rotation ticks, each row followed by its count of ticks
The counts run from 0 to 68.
[ 37  -6 -26 -10  11   9 -70 -80 -21   5  18 -43 -15  19 -20]  45
[-55 -35 -15  15  13 -43 -27 -37  56   3  32 -13 -15  53 -17]  32
[ 33  -2 -18 -17  36  34 -45 -49 -54  44   3 -25 -19 -17  -4]  53
[ 58 -17   7  26 -15  66   2  11 -34  35 -24  13  15  32  16]  10
[-14  34  25  63 -11  50 -13  57 -30  39  12  35  30  20   3]  7
[-18 -23   9  64  16  15  31  52  17  36  24  58  11  37  -1]  19
[-51  17 -19  -4  29 -10 -59 -61  -1   9  21 -41 -17  21 -38]  44
[-73 -57  -3  18  24 -23  11 -10  54  24  16   3  -7  57  -4]  24
[-47 -54 -19 -61  48  -9  33 -16   1  36 -10 -10 -19 -27   6]  68
[-69  35   8  15 -29  15 -31  13 -21  15 -11 -25  37  41  -7]  0
[ 69 -31   1  41   9   5   3 -28  59  11  30  27 -28  30   7]  30
[ 38 -49   2  -1  12 -18 -37 -73  46   9  13 -22 -28  53   7]  33
[-66   7  10  33   4  30 -17  23 -32  34 -20 -15  42  49   1]  8
[ 64  39  -5  39   6  23 -44 -40 -25  22  40  11 -31 -12 -32]  46
[ -9  -9  -3  64   8 -46  -7  13  52  15  59  49 -26  19 -15]  31
[ 34 -35  -7 -13   8 -15 -63 -78  28   5  23 -31 -19  41   0]  37
[-52  47 -12  34  33  -4 -30  -3 -35  31  45  19 -16 -27 -57]  51
[ 63  15   3  38  -6   0 -47 -41  28   3  48  18 -31  10  -8]  38
[-52  39 -15  18  38   7 -23  17 -42  42  32  30  -7 -38 -42]  55
[-57 -36 -19 -59  67   6  17 -22 -27  45 -25  -8  -4 -26  -5]  64
[ 61  10  13  30 -19  78 -16  19 -50  27 -22  -5  28  31  17]  6
[-21  38  -9  54  -6 -27 -32 -14  32   4  62  24 -24  12 -45]  39
[-56  -9 -22 -31  47  19 -24 -23 -40  37   1 -31  -9  -2 -25]  56
[ 35  14 -15  13  35  36   3   8 -53  48  24  40 -23 -46 -18]  58
[-59  -3 -24 -29  41  25 -42 -33 -37  55  11 -36 -11   2 -32]  52
[-59 -59   6  15   7 -24  -2 -19  42  20   1  -5 -11  59  -9]  28
[ -7 -66   1   0  22  45  -1  -1 -29  39 -27 -26  19  61  20]  13
[-23  11  14  56   7  40  12  63 -23  46  -1  40  22  31   6]  11
[-22 -20  -3  59   7 -22  12  19  54  19  49  62  -9  34 -19]  27
[ 34  -5 -23 -14  36  34 -42 -71 -35  22  10 -37 -21 -10  -5]  49
[ 26 -82   4   7  11  11   8 -29  38  23 -18 -18  -4  59  22]  25
[-52 -34 -22 -44  47  28  -1 -20 -44  42  -8 -25  -1 -20 -10]  60
[-33  58 -12  47   9 -23 -36  -9   7  15  53  19 -26   6 -36]  43
[-49  17 -19   6  40  11   2  22 -30  49  24  28 -18 -50 -24]  59
[ 68 -50   7  44   9  25  25  13  27  29   5  31 -12  29  15]  22
[-63  21 -26  -6  26   0 -63 -45 -22  20  12 -40 -10  11 -39]  48
[ 32 -69  -2   8   7  -3 -14 -58  57   7  -4 -12 -17  65   3]  29
[ 81 -12  -2  54  -2 -15 -30 -32  46  13  41  26 -34  15   0]  34
[ 29  -2  -9  12  39  32  25  20 -35  53  11  55 -25 -61 -14]  62
[-18 -15  10  65   9  33  22  54  -3  45  18  45  12  23   0]  15
[ 49  40 -21  30  25  33 -43 -28 -35  38  36  14 -18 -33 -26]  50
[ 67  22  -7  39   6   7 -50 -49  10   9  46  20 -38   3 -22]  42
[-59 -15 -17  16  10 -28 -37 -50  47  -2  28 -19 -15  41 -29]  36
[ 38 -22  -9  -5   9   5 -45 -84  18  23  20 -54 -36  35 -12]  41
[ -8 -14   8  -8 -26  57 -30   0 -38  29 -38 -54  35  57  13]  5
[-25  25 -11  61  -7 -35 -36  -5  57   8  55  28 -28  28 -35]  35
[ 13 -85   4   7  12  28  15 -29  29  28 -17 -17  -4  62  28]  21
[-59 -14 -12   5  55   2  35  39 -30  53  19  45 -16 -44 -36]  63
[ 56  29 -14  26  25  48 -20 -11 -46  46  21  36 -24 -53  -6]  54
[ 31 -15 -25 -43  46  41 -20 -47 -63  37 -13 -27 -15 -26  -4]  57
[ 44  -4 -13   0  42  23  31  21  -8  41  10  59 -25 -61   1]  66
[ -9   7  13  -6 -19  39 -46 -20 -28   9 -32 -49  45  56  21]  1
[-44  -6 -14   7  17 -27 -61 -51  28  -8  32 -31 -10  51 -27]  40
[ 79 -54   9  51   4  11  21   9  43  25  20  34 -22  21  16]  26
[-41  54 -18  40  24   1 -44 -17 -14  29  53  12 -15   0 -44]  47
[-17 -28  11  73   1  -5  25  34  42  27  27  56  -4  33 -13]  23
[ 40 -44 -21 -44  45  44  30 -24 -18  34 -25  -1 -33 -37  13]  65
[-74  28   8  23 -16  30 -29  25 -36  11  -6 -15  55  40 -13]  4
[ 27 -44 -16 -34  56  50   7 -43 -33  47 -22  -6 -18 -33  -3]  61
[-73 -22  -1  19   9  26   3  30 -21  39 -14   1  44  53   3]  12
[ 11 -80   6   2  18  49  12  -9  -8  47 -36 -15  17  56  25]  17
[-77 -55  -5  13  26  -3  11  15  25  44  -1   4  11  58   2]  20
[ 48 -50  19  42  18  49  29  31   7  45  -6  34   1  38  29]  18
[ 61 -36  14  33   6  56  24  25 -11  51 -20  28  17  26  23]  14
[-63 -12 -23 -13  45 -26  44  33   4  43   7  44 -13 -45 -27]  67
[-82 -31   0  20  16  22  19  28   1  42 -11  11  31  46   4]  16
[ 69  20  15  36 -46  61 -34   4 -37   5  -9  -5  31  43   8]  2
[  5  53   8  67 -23  42 -30  50 -36  19  16  28  31  21  -4]  3
[-10 -45   5  -4  -2  59 -14  -3 -38  36 -48 -40  38  63  21]  9
